| +2.35 | -0.04 | +0.46 | +3.70 | -3.57 | +0.28 | -0.53 |
| +2.09 | -0.65 | +0.09 | -3.43 | +3.77 | +1.46 | -1.06 |
| +0.92 | -0.03 | -0.05 | +1.86 | -2.06 | -0.31 | +0.00 |
| -0.02 | +0.00 | +0.02 | -0.02 | +0.02 | +0.01 | -0.02 |
| +1.30 | -0.05 | +0.03 | +2.41 | -2.62 | -0.24 | -0.15 |
| -0.05 | -0.08 | +0.09 | -0.72 | +0.74 | +0.26 | -0.19 |
| +3.16 | -0.68 | +0.04 | -3.90 | +4.61 | +1.73 | -1.01 |
| +3.23 | -0.69 | +0.04 | -3.91 | +4.66 | +1.74 | -1.01 |
| +0.72 | -0.01 | -0.08 | +1.61 | -1.80 | -0.31 | +0.05 |
| +2.54 | -0.66 | +0.07 | -3.66 | +4.14 | +1.55 | -1.06 |
| +3.27 | +0.07 | +0.96 | +4.76 | -4.12 | +0.97 | -0.82 |
->
| +2.35 | +2.09 | +0.92 | -0.02 | +1.30 | -0.05 | +3.16 | +3.23 | +0.72 | +2.54 | +3.27 |
| -0.04 | -0.65 | -0.03 | +0.00 | -0.05 | -0.08 | -0.68 | -0.69 | -0.01 | -0.66 | +0.07 |
| +0.46 | +0.09 | -0.05 | +0.02 | +0.03 | +0.09 | +0.04 | +0.04 | -0.08 | +0.07 | +0.96 |
| +3.70 | -3.43 | +1.86 | -0.02 | +2.41 | -0.72 | -3.90 | -3.91 | +1.61 | -3.66 | +4.76 |
| -3.57 | +3.77 | -2.06 | +0.02 | -2.62 | +0.74 | +4.61 | +4.66 | -1.80 | +4.14 | -4.12 |
| +0.28 | +1.46 | -0.31 | +0.01 | -0.24 | +0.26 | +1.73 | +1.74 | -0.31 | +1.55 | +0.97 |
| -0.53 | -1.06 | +0.00 | -0.02 | -0.15 | -0.19 | -1.01 | -1.01 | +0.05 | -1.06 | -0.82 |

| -2.94 | +2.24 | +4.59 | -2.70 | +5.70 | +0.21 | -3.36 | +0.78 | -0.83 |
| +5.71 | -0.05 | +0.30 | +0.21 | -5.08 | +3.18 | +3.57 | -2.11 | +0.14 |
| -5.14 | +0.15 | -0.33 | -0.14 | +4.60 | -2.92 | -2.87 | +1.59 | +0.25 |
->
| -2.94 | +5.71 | -5.14 |
| +2.24 | -0.05 | +0.15 |
| +4.59 | +0.30 | -0.33 |
| -2.70 | +0.21 | -0.14 |
| +5.70 | -5.08 | +4.60 |
| +0.21 | +3.18 | -2.92 |
| -3.36 | +3.57 | -2.87 |
| +0.78 | -2.11 | +1.59 |
| -0.83 | +0.14 | +0.25 |

| -2.81 | -2.02 | +0.79 | +0.30 | +1.41 | -3.02 | +0.37 | -0.55 | +0.49 | -1.30 | -1.72 | +1.32 | +1.08 | +0.68 | +0.49 | -0.01 |
| -0.05 | +0.67 | -1.34 | -4.35 | -1.59 | +1.17 | -2.74 | -1.45 | -2.12 | +0.61 | +0.67 | -1.30 | -2.42 | -5.25 | -1.55 | -2.53 |
->
| -2.81 | -0.05 |
| -2.02 | +0.67 |
| +0.79 | -1.34 |
| +0.30 | -4.35 |
| +1.41 | -1.59 |
| -3.02 | +1.17 |
| +0.37 | -2.74 |
| -0.55 | -1.45 |
| +0.49 | -2.12 |
| -1.30 | +0.61 |
| -1.72 | +0.67 |
| +1.32 | -1.30 |
| +1.08 | -2.42 |
| +0.68 | -5.25 |
| +0.49 | -1.55 |
| -0.01 | -2.53 |

| -0.33 | -4.77 | -3.88 | -1.44 | -1.69 |
| +2.47 | -0.64 | -0.09 | +2.23 | +3.64 |
| -0.80 | -4.79 | -3.90 | -1.36 | -1.88 |
| -0.51 | -4.54 | -3.25 | -0.75 | -0.60 |
->
| -0.33 | +2.47 | -0.80 | -0.51 |
| -4.77 | -0.64 | -4.79 | -4.54 |
| -3.88 | -0.09 | -3.90 | -3.25 |
| -1.44 | +2.23 | -1.36 | -0.75 |
| -1.69 | +3.64 | -1.88 | -0.60 |

| -2.36 | -3.41 | +2.54 | +4.42 | +5.13 | +2.92 | -4.54 | -2.09 |
| +2.97 | -1.86 | +0.28 | -1.40 | -0.13 | +2.61 | -0.36 | -0.05 |
| +2.32 | -1.79 | +0.03 | +0.21 | +1.42 | +2.59 | -1.59 | -1.36 |
| +2.77 | +2.84 | -2.24 | -4.68 | -5.11 | -2.27 | +4.42 | +2.24 |
| +2.22 | +4.21 | -3.10 | -4.97 | -5.86 | -3.73 | +5.09 | +2.49 |
| +3.37 | +0.33 | -1.01 | -4.52 | -3.72 | +0.30 | +2.53 | +2.20 |
| -2.54 | -4.01 | +3.00 | +5.23 | +6.00 | +3.48 | -5.19 | -2.60 |
| -2.42 | -4.04 | +2.90 | +5.28 | +6.14 | +3.57 | -5.33 | -2.74 |
->
| -2.36 | +2.97 | +2.32 | +2.77 | +2.22 | +3.37 | -2.54 | -2.42 |
| -3.41 | -1.86 | -1.79 | +2.84 | +4.21 | +0.33 | -4.01 | -4.04 |
| +2.54 | +0.28 | +0.03 | -2.24 | -3.10 | -1.01 | +3.00 | +2.90 |
| +4.42 | -1.40 | +0.21 | -4.68 | -4.97 | -4.52 | +5.23 | +5.28 |
| +5.13 | -0.13 | +1.42 | -5.11 | -5.86 | -3.72 | +6.00 | +6.14 |
| +2.92 | +2.61 | +2.59 | -2.27 | -3.73 | +0.30 | +3.48 | +3.57 |
| -4.54 | -0.36 | -1.59 | +4.42 | +5.09 | +2.53 | -5.19 | -5.33 |
| -2.09 | -0.05 | -1.36 | +2.24 | +2.49 | +2.20 | -2.60 | -2.74 |

| -0.59 | -0.69 | +5.23 |
| +3.43 | +1.19 | -1.74 |
| +2.27 | +0.80 | +0.41 |
| -1.42 | +1.53 | +0.07 |
| +1.80 | +1.14 | +0.75 |
| -0.32 | -0.50 | +5.57 |
| +0.06 | +2.09 | -2.08 |
| +3.69 | +0.61 | -1.75 |
| -1.24 | +1.64 | -0.09 |
| -0.16 | +2.01 | -1.27 |
->
| -0.59 | +3.43 | +2.27 | -1.42 | +1.80 | -0.32 | +0.06 | +3.69 | -1.24 | -0.16 |
| -0.69 | +1.19 | +0.80 | +1.53 | +1.14 | -0.50 | +2.09 | +0.61 | +1.64 | +2.01 |
| +5.23 | -1.74 | +0.41 | +0.07 | +0.75 | +5.57 | -2.08 | -1.75 | -0.09 | -1.27 |

| -1.74 | -4.14 | +1.44 | -0.40 | -3.10 | -0.35 | +0.08 | -4.13 | -4.16 | -0.41 | -0.51 | +1.43 |
| -0.81 | -4.77 | +3.72 | +1.00 | -4.25 | +0.42 | +1.37 | -4.86 | -4.72 | +1.86 | +1.41 | +2.34 |
| -1.10 | -0.98 | -4.03 | -1.54 | +0.69 | -3.23 | -2.62 | -0.97 | -1.37 | -1.47 | -0.82 | -2.65 |
| -1.98 | +4.26 | -0.47 | -1.19 | +4.23 | -0.01 | -0.08 | +4.32 | +3.30 | +2.35 | +1.00 | -4.46 |
| +3.64 | -1.92 | -1.03 | +1.05 | -2.77 | +0.74 | -0.51 | -2.03 | -1.21 | -3.06 | -1.79 | +3.45 |
->
| -1.74 | -0.81 | -1.10 | -1.98 | +3.64 |
| -4.14 | -4.77 | -0.98 | +4.26 | -1.92 |
| +1.44 | +3.72 | -4.03 | -0.47 | -1.03 |
| -0.40 | +1.00 | -1.54 | -1.19 | +1.05 |
| -3.10 | -4.25 | +0.69 | +4.23 | -2.77 |
| -0.35 | +0.42 | -3.23 | -0.01 | +0.74 |
| +0.08 | +1.37 | -2.62 | -0.08 | -0.51 |
| -4.13 | -4.86 | -0.97 | +4.32 | -2.03 |
| -4.16 | -4.72 | -1.37 | +3.30 | -1.21 |
| -0.41 | +1.86 | -1.47 | +2.35 | -3.06 |
| -0.51 | +1.41 | -0.82 | +1.00 | -1.79 |
| +1.43 | +2.34 | -2.65 | -4.46 | +3.45 |
